A single turn carries every row of the set below to another of its rows. Some are shown first; where does it send the rows asked next?
q_885: [-1.57  0.92 -0.75  1.59  1.24  1.99 -2.19 -0.10 -0.18  2.55  1.32  0.00
 -0.11  0.55  1.35  1.26 -0.30  3.19 -1.72 -0.57  0.89  0.28  0.12  0.16
 -1.87 -0.69  1.03 -0.18 -0.71 -0.61  2.79]
q_923: [-0.19 -0.67  1.70 -0.58  0.25 -1.44 -1.61  3.15 -2.54  0.59  0.92  1.77
 -0.24 -0.01  0.34 -1.59 -0.89 -0.28 -1.04  0.38  1.00 -0.08  0.68 -1.03
  0.63  1.82  2.60 -1.40  0.88  2.54 -2.16]
q_474: [-1.44 -1.30 -1.21  1.60  1.10  0.01  1.18  2.11 -2.03  1.27 -0.83 -0.57
 -0.56  2.19 -0.20  1.41 -2.28  0.21  1.29 -0.67 -1.29  1.95 -0.26  0.27
 -0.38  0.54  1.04 -0.37 -2.12  2.40  2.02]
q_534: [ 1.86  0.02  0.26  1.49 -0.41  1.23  0.17 -2.21 -0.90  0.72 -2.12 -2.36
  0.78 -0.16  1.01 -0.45 -0.11 -1.66  1.62  0.14  1.13 -1.36  1.88  0.18
  2.52  0.48  1.62  1.30  1.91  0.96 -1.71]
q_7: [ 1.39  0.38  0.50 -0.91 -1.86  1.65  0.06  0.13 -0.43  1.23  2.06 -0.65
 -0.25 -2.12  0.23  0.04  0.33 -0.53 -0.81 -1.67 -0.10  2.35 -2.27 -2.67
 -2.29 -0.82 -0.55  0.64 -0.09 -0.73  1.95]
q_939: [ 0.75  0.66  2.76 -0.36 -0.28 -0.92  0.25 -2.35 -0.84 -3.69  1.50  2.09
  0.90 -1.06 -0.33  0.62 -1.10 -0.59  0.51 -0.58 -0.25 -0.03  1.05  0.36
  1.39  0.34  1.00  0.21  1.15 -1.45 -1.38]
q_171: [ 2.18 -0.06 -0.24  0.49 -2.02  1.43 -0.21 -1.38  0.42  3.52  0.42 -0.16
  0.71 -0.02  2.08  0.17 -1.01 -0.17 -0.97 -1.36  0.09  2.32 -1.33 -1.67
 -2.28 -0.21 -0.01 -0.08 -1.91  0.09  1.15]
q_772: [-3.91 -0.18 -1.55 -0.71  0.20 -0.91 -0.15  0.84  2.34 -1.74 -0.55 -2.92
 -0.83  0.22  1.37  0.41  1.60  0.10 -1.48 -0.31 -0.05 -0.11 -0.62  1.17
 -0.91 -0.84  0.76  0.54  0.86  0.18 -0.49]
q_434: [ 2.01  0.80  0.44  1.71 -0.55  0.51 -0.46 -2.24 -0.54 -0.22 -1.99 -1.78
  1.34  0.11 -0.41  0.72  0.30 -1.60  1.58 -1.43  0.77 -1.64  1.14  0.04
  2.09  0.32  1.96  0.89  1.37  1.86 -1.79]
q_310: [-0.18 -0.56  2.55 -2.27  0.17 -0.74 -0.87  2.31 -1.87  1.62  0.98  0.69
  0.23 -0.86  0.40 -1.87 -1.66 -1.16 -0.78 -0.48  0.63 -0.19  1.93 -1.84
  1.13  0.91  3.29 -1.91 -0.50  0.52 -1.04]
q_550: [-2.69 -1.51  0.22  0.61  0.99  0.53 -0.18  1.15 -2.00 -1.65  0.68  0.77
 -1.41  1.33  0.56  1.31 -2.15  1.31  1.16 -1.33 -1.47  1.68 -0.12  1.80
 -0.53  0.43 -0.58  1.27 -1.63  0.10  2.38]
q_824: [-1.01  0.92 -1.37  0.47  1.40  1.97 -1.26  0.50 -0.25  0.46  2.51 -0.58
 -1.48 -1.63 -0.33  1.87  0.80  2.33 -1.54 -0.43  0.74  0.96 -0.86 -1.49
 -1.45 -2.08  1.06  0.80  0.30 -0.26  2.82]
q_810: [ 0.66 -0.18  2.14  0.28  0.47 -1.18 -1.58  2.68 -2.83  0.29  0.56  1.00
  1.32 -0.32 -0.62 -0.28 -1.37 -0.94  0.26 -0.84  1.13 -1.55  1.87 -1.06
  0.74  1.93  2.79 -1.60  0.15  1.20 -2.18]
q_991: [ 1.52  0.41 -1.16  1.56  2.18 -1.22  1.63  0.38  0.27 -0.61 -0.85  0.53
 -1.68 -1.19  0.57  0.44  0.66 -0.35 -0.77  1.05 -1.07  0.25 -3.10  0.60
 -1.84  1.84 -0.75  2.03  0.09 -0.85 -0.71]
q_503: [ 0.05 -0.73 -0.26  1.13  2.16  0.02  1.12  3.20  0.12  0.61  0.29  0.39
 -0.69 -1.32  1.50  0.11 -0.48  0.57  1.10  0.11  0.42 -1.02 -0.88  0.44
 -2.10  2.52 -0.76  3.08 -0.45 -2.11 -0.47]
q_85: [-3.18 -0.66 -1.62 -0.05  0.29 -1.88  1.83  2.35  2.32  0.51 -0.04 -2.60
 -0.03  0.77  1.19  0.77  0.57 -1.14 -1.32  0.78 -0.34  0.62  0.07 -0.64
 -0.80 -0.82  2.41 -0.75  0.55  0.79 -0.37]
q_597: [ 0.02  0.49  2.63 -2.49 -0.89 -0.01 -0.11 -3.79  0.02 -2.28  0.26  1.29
  0.05 -0.79  0.96 -0.76 -1.01 -0.24 -1.19 -0.87 -0.38  0.68  0.93  0.85
  1.58 -0.52  1.18  0.22  0.46 -1.48 -0.54]
q_967: [ 0.59  0.67 -0.10  2.44  1.63 -0.65  2.93  1.67 -0.16  2.42 -1.94 -0.70
  1.02  0.94  0.36  0.89  0.13  0.16  0.09  0.44 -0.43 -0.44 -1.59  0.48
 -1.95  2.45 -0.25  1.63  0.96 -1.23  0.55]
q_640: [-0.60  1.01  2.98 -0.93 -1.05 -0.36  1.74 -2.55 -0.09 -2.69  1.29  1.89
  0.73  0.04  0.06 -0.86 -0.81  0.37  0.36  0.45 -0.40  1.25  0.52  0.67
  1.39 -0.07  0.55  0.21  2.56 -1.12 -0.11]
q_146: [ 0.61 -0.53  1.38 -0.66  0.66 -0.89 -1.59  2.44 -3.43  0.43 -0.22  0.27
  0.51 -1.12 -0.27 -1.48 -1.37 -0.43 -0.57  0.67  1.73 -1.12  1.52 -0.15
  0.88  2.13  1.96 -1.59  0.35  0.90 -2.55]
q_497: [ 0.15  1.21 -1.99  1.88  1.20  1.33  0.17 -1.08  0.87  2.54  1.60 -0.08
 -0.62 -0.31  0.48  1.82 -0.48  1.62 -1.20  0.82  0.07  1.82 -0.42 -1.50
 -1.09 -2.03  2.01 -0.79 -1.09  0.39  2.45]
q_869: [-1.24 -0.76 -1.73  1.15  0.92  0.93  0.91  0.11 -1.51 -1.74 -0.71 -1.55
 -2.08  0.65 -0.78  1.66 -0.45 -0.04  1.41 -1.18 -1.70  1.97 -1.63  0.63
  0.04 -0.77 -0.13  1.73 -0.70  2.16  2.26]
q_894: [ 1.00 -0.06 -0.29  0.54 -1.10  1.70 -0.22 -1.36  0.40  0.81 -2.07 -2.07
  0.73  0.61  0.79 -0.79  0.01 -0.30  1.87 -0.91  1.75 -0.86  1.08  0.17
  2.02 -0.16  1.76  2.20  1.83  2.93 -1.86]
q_451: [ 1.00  0.29  0.80 -0.71 -0.86  1.14 -0.76 -1.59 -0.79  1.54 -2.53 -2.98
  0.53  0.12  0.33 -0.46  0.85 -1.52 -0.45 -2.04  0.90 -0.92  1.05 -0.89
  2.25 -0.46  2.67  1.10  1.94  1.98 -0.53]
q_910: [ 0.48 -0.15  1.20 -0.08 -1.66  1.64 -2.61  0.51 -1.41  2.65  1.04 -0.17
  0.31 -0.22  1.89 -0.08  0.28  0.64 -2.11 -2.41  0.27  1.08 -1.47 -0.96
 -2.81  0.81 -0.92  0.55 -0.49 -0.61  1.75]
q_922: [ 0.71  0.01  2.50 -1.14 -0.33 -0.98  1.48 -2.18 -1.66 -3.05  0.74  1.47
  0.93 -1.09 -0.26  0.44 -0.88 -0.43 -0.63  0.83  0.21  0.78  1.19  0.49
  1.59  0.28  0.91  0.31  2.41 -2.07 -1.18]
q_428: [-4.27 -0.60 -0.32  0.02  0.30 -1.45  0.36  1.02  2.68 -0.05  0.64 -1.07
 -0.14  1.08  3.04 -0.27 -0.43  0.09 -0.87  0.71 -0.55  0.03  0.97  1.44
 -1.15 -0.07  1.18 -0.91 -0.65 -0.98 -0.32]

q_428 -> q_772
q_7 -> q_171
q_824 -> q_497
Where do these go?
q_534 -> q_146
q_597 -> q_451
q_810 -> q_939
q_894 -> q_923
q_474 -> q_550
q_991 -> q_967

